In the rows, zero is written as 100.
One turn or mirror swaps these rows in pairs. Which row does each one swap with?
The rows were stretched afterwards, more along some directions than others.
suku: 110	101	99	115	121	112	97	83	124	112	112	93	102	110	135	113	116	104	99
gameg: 117	116	103	87	102	115	107	99	109	73	122	89	102	92	112	103	102	95	90
duk: 115	113	116	112	107	130	103	105	96	92	143	97	122	89	128	114	109	65	121
zes: 100	131	101	117	106	95	92	101	107	90	92	109	91	94	126	114	126	129	98
lut: 118	84	118	92	121	123	115	84	102	81	122	92	108	100	112	91	109	87	119
Zefa: 118	121	111	107	113	142	95	104	87	89	145	92	115	77	138	93	109	77	100
lilu: 98	122	97	105	130	139	87	112	122	89	109	112	130	84	135	127	109	82	107
tefir: 90	97	104	114	143	109	67	104	120	89	108	100	130	103	121	117	130	117	115
kip: 108	112	84	102	145	100	88	64	89	102	125	76	106	92	129	89	117	102	104
suno: 116	114	66	97	100	121	87	105	96	107	114	96	115	75	131	82	114	77	96
falub: 124	133	75	109	115	96	81	87	108	89	117	90	87	82	119	102	145	90	71
Kub: 102	100	103	105	101	114	70	124	108	87	128	100	115	97	116	117	112	105	89
zod: 97	102	112	114	121	93	89	94	117	80	91	96	90	105	94	101	110	127	113
Lafo: 115	130	92	83	136	119	66	77	109	78	118	89	89	85	137	94	105	92	94
gofu: 112	95	80	76	107	122	107	97	104	79	119	83	95	84	120	95	103	79	91
pizu: 113	108	108	107	99	109	104	77	106	78	143	99	99	80	131	107	120	84	70
pob: 94	115	87	114	118	78	91	89	104	91	93	84	79	92	112	97	121	121	88
kurog: 114	111	92	104	132	140	89	88	98	73	138	86	117	94	127	110	103	64	118
ponaz: 109	93	97	86	116	123	90	104	122	98	143	77	118	102	136	109	116	82	100
pag: 93	120	98	119	116	103	73	80	110	97	123	67	115	106	145	124	127	103	95
zus: 110	112	108	109	112	115	92	73	84	80	134	76	93	107	129	101	103	83	125
kupef: 101	102	102	116	112	132	65	90	119	92	99	117	102	77	142	107	108	112	82
feme: 86	132	119	110	114	97	78	78	93	78	120	95	102	102	136	92	116	106	96
Kegib: 103	101	91	112	111	104	90	105	98	89	112	109	130	99	105	93	123	118	89
loda: 110	101	87	85	94	143	93	112	100	87	111	96	124	83	130	110	121	91	70
zan: 101	136	95	119	96	105	82	108	100	88	107	84	97	88	136	102	93	66	120
Lokog: 111	93	100	111	147	89	97	65	116	94	136	81	95	97	118	91	115	105	95
rupuz: 99	109	100	88	122	120	70	80	108	92	133	79	87	101	143	102	110	121	95
nafev: 121	77	104	96	128	149	81	95	100	100	136	79	121	95	122	122	97	83	113
lesip: 103	110	87	112	92	122	80	109	118	92	109	99	124	82	135	112	102	90	122
kek: 113	107	86	99	115	155	90	100	116	105	109	111	104	85	139	105	124	84	81
guk: 102	116	105	100	118	113	91	104	86	83	141	78	127	87	131	104	112	88	111
voma: 106	111	112	130	154	136	70	81	90	97	117	91	114	88	135	105	125	119	107
tifa: 118	79	79	97	101	129	84	107	120	90	123	99	118	81	123	86	109	77	92
rume: 115	96	92	83	102	144	92	96	104	77	113	97	113	94	137	117	116	98	103
duni: 104	101	89	116	147	133	74	101	103	112	107	85	120	87	134	118	126	115	107
Gugo: 113	118	92	125	112	130	89	106	102	99	98	111	92	89	122	108	113	88	119
Tafug: 112	110	92	123	143	114	97	73	100	92	116	71	99	97	125	124	121	74	116
ner: 105	94	102	101	97	131	87	110	113	78	110	116	139	100	127	108	107	79	115
met: 120	106	101	84	142	129	89	76	110	97	126	97	86	93	119	82	98	92	112
Dogu: 120	81	86	79	136	149	97	88	113	110	127	93	116	101	131	94	95	107	90
sim: 105	136	90	135	132	104	79	86	109	106	115	81	85	99	132	108	112	100	104
zet: 112	100	91	110	130	124	81	93	118	91	86	96	103	95	111	117	122	131	90
duto: 123	89	97	90	122	136	121	94	124	82	115	95	116	88	124	107	119	72	95
roba: 103	111	91	105	118	120	85	108	106	77	120	116	109	85	112	113	138	109	93
vas: 110	98	91	117	134	109	98	68	115	95	129	76	114	95	127	127	124	102	117
buza: 105	82	110	96	155	130	77	91	111	86	135	91	113	106	116	129	111	115	99
Romu: 100	97	113	130	131	135	58	89	100	103	107	91	124	101	140	119	115	110	130
bibef: 89	128	111	107	137	103	86	90	102	94	95	99	101	92	129	109	114	134	81
Lef: 96	116	106	120	104	91	83	96	120	91	86	89	102	98	132	95	117	114	97
lunub: 111	92	103	116	94	115	89	108	110	102	88	101	103	95	116	87	119	106	109
kufo: 115	103	87	109	95	101	74	89	96	89	120	91	102	96	106	81	135	94	97
bon: 101	110	117	129	119	99	74	108	92	92	116	97	119	94	105	117	109	107	115
mafo: 122	78	96	84	100	131	109	97	119	82	120	82	96	100	102	102	107	86	102

feme pairs with -> kek
suno pairs with -> kip
pizu pairs with -> kupef
bon pairs with -> nafev
zus pairs with -> Gugo

One turn or mirror swaps these rows in pairs. Which row does each one swap with?
The rows were stretched afterwards, more along some directions than others.
benug: 86	124	108	110	117	105	97	97	101	110	77	64	107	93	109	121
Vig: 64	112	109	103	114	108	97	100	96	91	93	78	104	98	115	121
sekis: 107	108	72	105	108	101	59	68	100	76	114	93	108	86	107	102
bonu: 98	118	73	109	88	104	66	75	97	75	111	90	121	77	80	94
fegog: 64	90	102	102	99	104	85	91	115	95	103	86	112	98	106	115
ledo: 62	88	93	111	123	102	69	89	96	83	110	85	96	90	114	130
defe: 72	99	113	121	128	98	74	100	91	103	84	68	98	97	102	128
kat: 105	123	77	107	91	118	93	82	95	92	114	106	116	95	96	103
Dules: 79	121	101	109	97	116	86	96	71	99	104	102	126	99	89	115
Zub: 103	117	85	107	125	106	80	81	76	83	102	75	102	89	121	106
Tufi: 97	117	88	112	129	99	66	91	77	71	110	83	94	87	103	105
Sadub: 70	98	105	93	118	104	99	112	95	91	78	57	114	91	113	125
pab: 88	125	93	124	117	104	65	90	92	112	82	73	112	93	104	117
gul: 110	100	89	85	125	96	80	102	118	91	101	82	96	79	111	111
zosif: 76	85	93	97	115	105	87	100	97	95	105	80	92	89	98	120
nedev: 104	130	92	109	111	107	87	86	71	97	93	84	116	94	109	119
keva: 64	117	111	120	116	107	95	96	84	113	94	80	106	110	99	125
goso: 81	108	93	122	106	116	81	90	109	113	94	72	105	96	122	121
zud: 79	111	97	99	96	122	97	88	98	102	106	82	123	109	106	116
dega: 92	107	111	83	130	100	97	100	93	90	98	83	107	100	120	119
kareg: 103	126	85	122	99	102	72	69	95	97	105	85	99	91	110	104
fidu: 68	94	94	113	113	99	69	95	116	100	86	76	119	90	102	122
rok: 88	100	98	122	116	120	93	109	90	108	75	72	113	96	111	120
lofek: 91	103	79	118	113	95	64	97	104	82	88	76	104	70	101	104
Sumun: 64	98	101	98	118	110	79	122	96	90	93	86	112	87	96	123
tibi: 61	101	92	129	109	106	71	90	97	91	105	88	112	94	89	126
Tabe: 90	102	89	123	112	103	75	76	80	103	124	109	97	99	103	112
boget: 72	120	83	117	79	121	82	89	84	100	113	101	130	99	77	116
Femef: 82	109	92	95	105	105	97	93	120	111	87	90	120	100	107	130
sefe: 106	106	74	117	98	105	76	90	100	87	89	94	129	88	94	113
nef: 74	107	101	108	127	91	87	78	75	93	98	73	85	93	108	122
kada: 93	105	78	114	101	103	60	82	86	75	113	110	119	87	88	107
dor: 93	130	89	114	118	109	82	87	83	84	100	87	100	74	99	117
vukir: 102	105	81	107	130	97	64	105	92	91	89	78	103	73	103	108
zuf: 74	106	89	123	98	124	71	83	105	88	106	71	115	97	101	111
govoz: 79	98	92	119	97	117	55	97	110	88	92	68	122	94	107	110
vev: 102	94	82	95	116	93	91	93	113	88	98	98	112	90	102	107
tapep: 96	123	94	118	109	118	84	84	58	90	104	84	107	95	100	113
vufe: 114	121	74	116	81	111	75	76	104	80	98	84	120	80	99	97
reru: 100	116	92	96	114	98	89	87	75	84	95	88	115	83	86	118
Tinim: 75	96	86	100	115	119	69	111	98	72	103	83	122	88	101	114
Rul: 103	120	81	129	98	112	60	97	112	113	91	85	125	99	104	108

vev pairs with -> ledo
benug pairs with -> tapep
nedev pairs with -> keva

One turn or mirror swaps these rows in pairs. Which row does each one swap with?
The rows were stretched afterwards, more along some directions than others.
Nunom: 124	126	119	119	99	89	104	50	99	115	86	101	97	108	119	107	85	107	62	123	86	68	97	110	80	116
levib: 97	106	107	97	99	138	68	101	120	106	99	105	113	108	103	111	113	79	84	86	101	95	74	103	117	121
vire: 96	73	112	85	103	126	70	96	93	89	85	89	112	116	93	103	92	85	99	86	90	97	77	96	115	103
toki: 96	98	125	129	83	95	88	77	117	119	106	98	89	94	107	97	88	102	71	104	102	87	101	120	96	108
dono: 113	116	98	92	89	70	119	88	124	92	105	94	95	106	86	95	97	130	123	128	84	109	90	101	110	71
Zazok: 111	106	109	111	116	95	79	69	62	101	102	99	95	112	127	121	97	97	95	88	86	81	93	70	98	108
gote: 99	91	93	93	117	140	74	98	103	95	105	107	120	113	109	102	109	75	88	88	89	79	60	95	111	116
lilal: 115	125	122	119	96	96	96	49	99	116	94	96	97	113	116	105	81	99	70	113	89	79	103	105	79	111
saro: 89	85	100	102	105	141	67	105	115	91	102	95	120	96	102	109	103	90	100	76	99	90	71	93	111	113
Fosul: 123	131	68	109	115	98	82	88	115	117	88	96	112	106	126	105	85	80	96	79	68	77	97	105	110	113
kelo: 92	102	113	131	84	77	98	91	120	110	112	92	95	89	95	85	95	111	72	118	114	89	98	133	86	116
gid: 77	77	98	111	112	80	112	87	92	81	70	79	111	103	75	96	119	86	95	92	88	106	112	87	98	119
Nid: 91	84	95	82	92	124	90	119	105	88	113	132	108	81	76	109	98	89	102	99	103	110	93	109	117	98
mar: 89	94	111	97	109	68	117	85	100	85	69	78	121	110	77	108	107	92	102	96	84	96	113	93	78	112
Vezom: 104	95	97	115	108	65	113	74	143	103	88	95	93	94	91	74	124	115	101	147	84	88	94	108	97	110
Mufen: 94	88	108	93	116	122	76	98	103	111	86	91	120	104	87	103	100	69	83	82	78	94	81	96	129	124
vib: 104	89	100	89	101	116	66	93	103	108	88	80	108	96	96	109	87	81	104	95	89	109	78	95	130	107
Molek: 114	101	103	86	100	91	115	98	109	95	103	108	92	105	93	101	111	118	126	129	99	107	94	102	119	85
nuri: 80	88	108	99	113	84	103	86	108	82	68	63	123	124	84	104	107	83	102	96	88	99	100	104	82	121
Nibo: 98	82	132	125	90	101	96	90	111	129	107	96	98	87	116	100	93	106	77	107	109	98	109	117	102	105
fep: 98	96	125	126	85	84	92	85	109	115	105	99	91	101	106	98	93	104	70	112	105	89	98	119	98	113
Noda: 114	112	109	93	101	81	111	74	118	97	101	97	100	117	87	93	99	127	123	118	67	102	92	95	112	69
giv: 93	72	101	99	110	124	74	102	105	82	102	73	113	105	76	113	110	79	95	86	96	110	86	93	112	114
kifu: 103	106	113	115	101	80	98	84	138	120	92	97	113	104	124	117	85	101	133	100	69	101	98	108	106	93
taso: 94	124	83	89	97	67	113	108	107	93	112	105	81	85	98	91	107	113	108	144	108	110	99	104	102	114
Rasut: 108	114	98	90	90	86	126	98	123	88	109	100	100	93	96	85	104	128	123	124	86	99	87	95	107	75
kam: 92	94	132	127	81	95	88	83	110	120	105	100	90	81	108	102	101	105	71	110	108	95	101	111	109	122
rav: 86	93	96	82	90	111	92	119	104	94	109	112	122	89	83	113	84	80	120	86	105	110	94	112	103	97
fise: 85	76	105	102	96	129	77	105	105	86	94	90	112	106	95	107	112	89	81	102	117	97	73	103	97	111
ragip: 121	137	65	111	112	100	96	85	130	117	86	102	109	100	115	108	98	93	83	89	70	88	97	109	111	107
kezas: 109	107	96	96	98	86	120	85	132	83	108	89	97	101	86	83	108	128	119	125	85	103	86	99	103	72
Ziso: 104	91	126	118	94	85	91	75	111	128	101	95	88	96	113	91	89	91	77	124	103	91	100	121	103	113
tizi: 80	81	113	112	107	73	108	83	88	80	77	78	108	111	75	120	117	94	102	108	101	118	111	94	91	129
Tun: 120	123	123	111	91	85	102	45	96	106	85	98	91	109	116	108	79	111	79	119	83	86	110	95	88	96
lolo: 107	99	97	116	113	64	106	67	136	116	86	89	90	99	96	78	123	101	103	136	73	84	96	104	103	116
kiveb: 92	90	104	106	120	89	107	84	84	81	70	82	120	121	83	114	117	77	86	81	89	90	105	92	86	131
pip: 112	136	66	114	101	107	83	87	118	120	88	100	109	90	122	99	85	86	77	77	84	90	108	109	113	112
geb: 89	102	74	100	89	124	87	116	129	93	133	134	105	78	79	104	99	92	97	94	110	106	86	113	108	91
bolin: 110	119	124	101	122	77	116	82	91	81	90	64	104	119	93	120	121	110	106	104	97	96	95	97	93	146
paga: 126	132	77	111	107	96	87	84	117	124	81	98	104	93	116	110	90	96	75	90	72	95	109	100	113	113
mosa: 108	120	108	102	108	74	115	92	89	84	99	73	103	99	91	111	108	101	98	110	109	107	100	109	98	143
dad: 112	124	74	108	102	101	91	99	128	122	87	106	115	98	111	113	85	101	92	87	81	103	112	110	111	96
Bemib: 76	95	110	113	106	89	103	85	98	94	77	74	125	105	94	110	96	83	90	75	86	95	110	98	87	120
vok: 103	111	103	90	103	83	125	89	121	74	110	95	101	107	82	86	112	134	126	125	86	103	98	95	99	71
kisu: 84	82	112	115	110	75	106	85	99	91	63	76	115	116	87	109	113	88	93	91	92	93	106	105	83	124
benos: 101	104	87	126	106	65	113	73	138	96	93	83	85	84	95	69	118	108	86	137	87	86	98	99	96	118
vovob: 88	87	94	91	81	105	85	115	103	101	109	126	98	88	79	111	95	93	111	110	116	118	91	119	114	104
mezi: 112	106	106	89	97	76	128	103	111	95	106	79	98	100	86	91	101	132	134	114	100	105	103	103	100	79
budo: 111	121	68	112	99	93	85	90	134	123	74	95	111	94	112	108	86	84	92	92	76	103	104	113	118	110
raro: 95	86	86	93	84	102	104	117	106	90	98	117	111	87	75	104	90	81	108	100	97	107	85	111	105	86
voz: 110	118	68	105	111	96	92	99	116	105	92	95	104	92	101	99	107	102	105	80	79	108	110	97	124	108
duv: 98	93	89	95	81	116	80	119	109	92	119	114	111	100	87	120	71	89	127	73	103	108	103	113	94	68
zed: 87	79	107	84	93	111	102	116	107	86	110	136	111	102	79	108	107	100	121	121	110	110	82	110	107	101
ver: 108	96	89	108	108	63	112	75	133	99	90	83	93	95	84	67	114	106	109	139	83	96	98	106	98	103
Par: 115	116	103	98	99	81	125	85	108	89	112	90	87	112	96	90	102	131	126	128	102	102	90	96	92	80
Fevi: 95	98	91	86	82	109	98	133	101	87	115	126	114	90	78	104	89	109	122	93	125	119	99	117	100	81
mima: 93	82	118	139	91	100	92	94	104	117	101	93	97	88	119	103	94	92	70	109	122	81	90	120	94	126
zup: 98	90	102	91	115	136	72	108	96	96	101	95	112	107	98	112	112	85	105	75	94	106	81	87	125	123
sulu: 120	126	115	118	95	88	111	57	96	107	93	97	97	109	120	105	89	111	72	129	98	78	97	112	68	109
vulo: 110	93	102	101	107	125	64	92	104	114	95	100	115	99	108	110	94	77	83	97	97	83	67	111	125	137
muk: 106	95	68	98	90	118	84	117	109	106	115	140	97	83	87	107	92	81	95	92	96	93	91	113	116	82
pimo: 119	120	64	119	111	102	81	86	111	114	98	107	104	98	105	115	93	86	91	71	76	95	107	104	111	104
lubi: 88	94	95	90	96	125	98	129	94	80	133	139	103	96	86	103	105	92	105	93	124	99	91	105	89	93
Vozar: 96	95	115	145	87	85	83	79	111	120	103	86	89	81	108	96	83	106	70	100	101	87	107	118	102	116
Rasi: 96	107	122	109	107	87	93	78	125	114	87	88	113	121	120	117	92	96	142	86	61	103	98	87	113	98
Lupa: 93	76	104	104	117	72	106	94	81	89	66	71	121	109	71	109	108	86	89	83	91	94	116	100	91	127

vire pairs with -> geb
nuri pairs with -> pimo
zed pairs with -> vulo
rav pairs with -> zup
budo pairs with -> kiveb
Tun pairs with -> benos
taso pairs with -> Zazok

